X = ((-4.14, 9.89, -10.06, -13.33, -9.14, 8.35, -12.80, -2.50, -11.87, -0.97), (-9.23, 6.03, -7.12, 3.94, -8.11, 16.86, 12.94, 2.87, 6.95, 11.33), (1.89, 3.84, 6.25, -8.42, -7.61, -7.17, -1.37, 12.49, 11.60, 0.23), (2.86, 8.42, 1.42, 3.42, 14.37, -4.70, 6.14, -8.41, 6.45, 10.69), (-2.61, -6.28, -20.80, -2.17, 13.43, 6.32, -16.46, 10.51, -12.66, 0.33), (7.64, -4.95, 15.94, -9.05, 2.15, 4.35, -9.67, -2.63, 4.76, 0.79), (11.60, 11.77, 20.34, 3.25, 0.09, 5.07, 11.27, 1.52, 4.88, -4.40), (-2.82, -1.23, 3.70, -7.78, 7.76, 15.37, -9.64, 3.47, -0.73, -3.57), (-10.28, -13.04, 8.34, 6.81, 11.30, 11.28, -2.47, -2.99, -2.17, -5.42), (0.56, -8.42, -3.62, -7.52, -3.32, 1.09, 10.85, 6.68, 15.02, -1.33), (-4.01, -16.18, 1.44, -19.13, 14.00, 17.22, -3.00, -5.10, 6.70, -4.34), (6.19, -12.85, 11.65, -10.32, 1.65, 18.38, 4.28, 7.47, -3.22, -3.03), (0.23, -0.41, -22.50, -1.48, -1.17, 3.54, -3.32, -3.61, -11.30, 11.07), (5.23, -10.85, 16.04, -11.75, 12.16, 5.23, 10.08, 15.66, -7.96, 0.17))
The entry just left of 6.03?
A: -9.23
The first entry in reading order -> -4.14
The entry just left of the smallest entry?
A: -0.41
The smallest entry -> -22.50
The entry just right of -0.73?
A: -3.57
The entry just right of 8.42?
A: 1.42
The third largest entry is 17.22
The entry just right of 7.47?
A: -3.22
The 2nd smallest entry?
A: -20.80
The entry just left of 6.45?
A: -8.41
The entry just right of 2.87: 6.95
The maximum?
A: 20.34
The entry just right of the largest entry?
A: 3.25
The third entry in reading order?
A: -10.06
The entry just left of -6.28?
A: -2.61
The entry just left of -5.10?
A: -3.00
The 3rd smallest entry is -19.13
The entry just right of -3.00: -5.10
The second entry in reading order?
A: 9.89
The entry just left of -16.46?
A: 6.32
The 4th entry in reading order is -13.33

Questions about the matrix below.
1) What is the entry in the bottom-left corner?
2) What is the last entry of the smallest entry's row?
3) What is the first entry, reading row by row?
4) What is the entry just right of -33?
5) What is the entry directly above -27?
6) What is the top entry of the column that holds the largest entry?
7) What is the last entry, reading row by row?
8) What is the entry just right of 33?
[[  1 -18 -20 -16]
 [-29  23  28 -19]
 [-30 -20   4  -6]
 [-15  37  -2  -4]
 [ 19  33  12  24]
 [-34  40   8 -12]
 [ 39  14  36  -1]
 [-21 -34  -8  11]
 [ -5  -9  36  21]
 [  6  -3  11  25]
 [-27 -33  37 -16]
 [-36  31 -25  16]
 [ 12  19 -22  12]]
1) 12
2) 16
3) 1
4) 37
5) 6
6) -18
7) 12
8) 12

Read these off the row that follows.
1) Which number is the first entry?
2) Which number is the third entry from the right?
3) Which number is the entry just right of 0.10?
4) Which number is the second largest entry?
5) Which number is the entry just left of -0.09?
6) Which number is the last entry?
array([ 0.07,  0.02,  0.10,  0.00,  0.04,  0.15,  0.08, -0.09, -0.04,
       -0.12])
1) 0.07
2) -0.09
3) 0.00
4) 0.10
5) 0.08
6) -0.12

Read these off the row that follows.
1) Which number is the entry just right of the largest entry?
2) Which number is the entry just right of -22?
[27, -14, -14, -29, -28, -4, -13, 15, -9, -13, -22, 17, -18]
1) -14
2) 17

Read these off the array that follows. Rows and columns are numbered from 1.
1) Report the top-left entry.
2) Report the entry in the top-right corner.
3) Report the entry at row 1, column 2.
4) Report the entry at row 3, column 2.
5) Report the entry at row 1, column 3.
6) Report the entry just right of 67.
7) Report the minimum.
[[44 24 67 41 27 38 18 55 54 46]
 [39 40 58 40 42 21 40 25 76 41]
 [39 55 45 53 44 44 26 44 38 76]
 [42 40 22 39 46 26 18 38 27 49]
 [39 52 48 51 27 72 57 58 49 40]
 [56 39 72 49 35 43 24 24 20 20]
 [40 52 13 33 33 35 48 47 56 34]]
1) 44
2) 46
3) 24
4) 55
5) 67
6) 41
7) 13
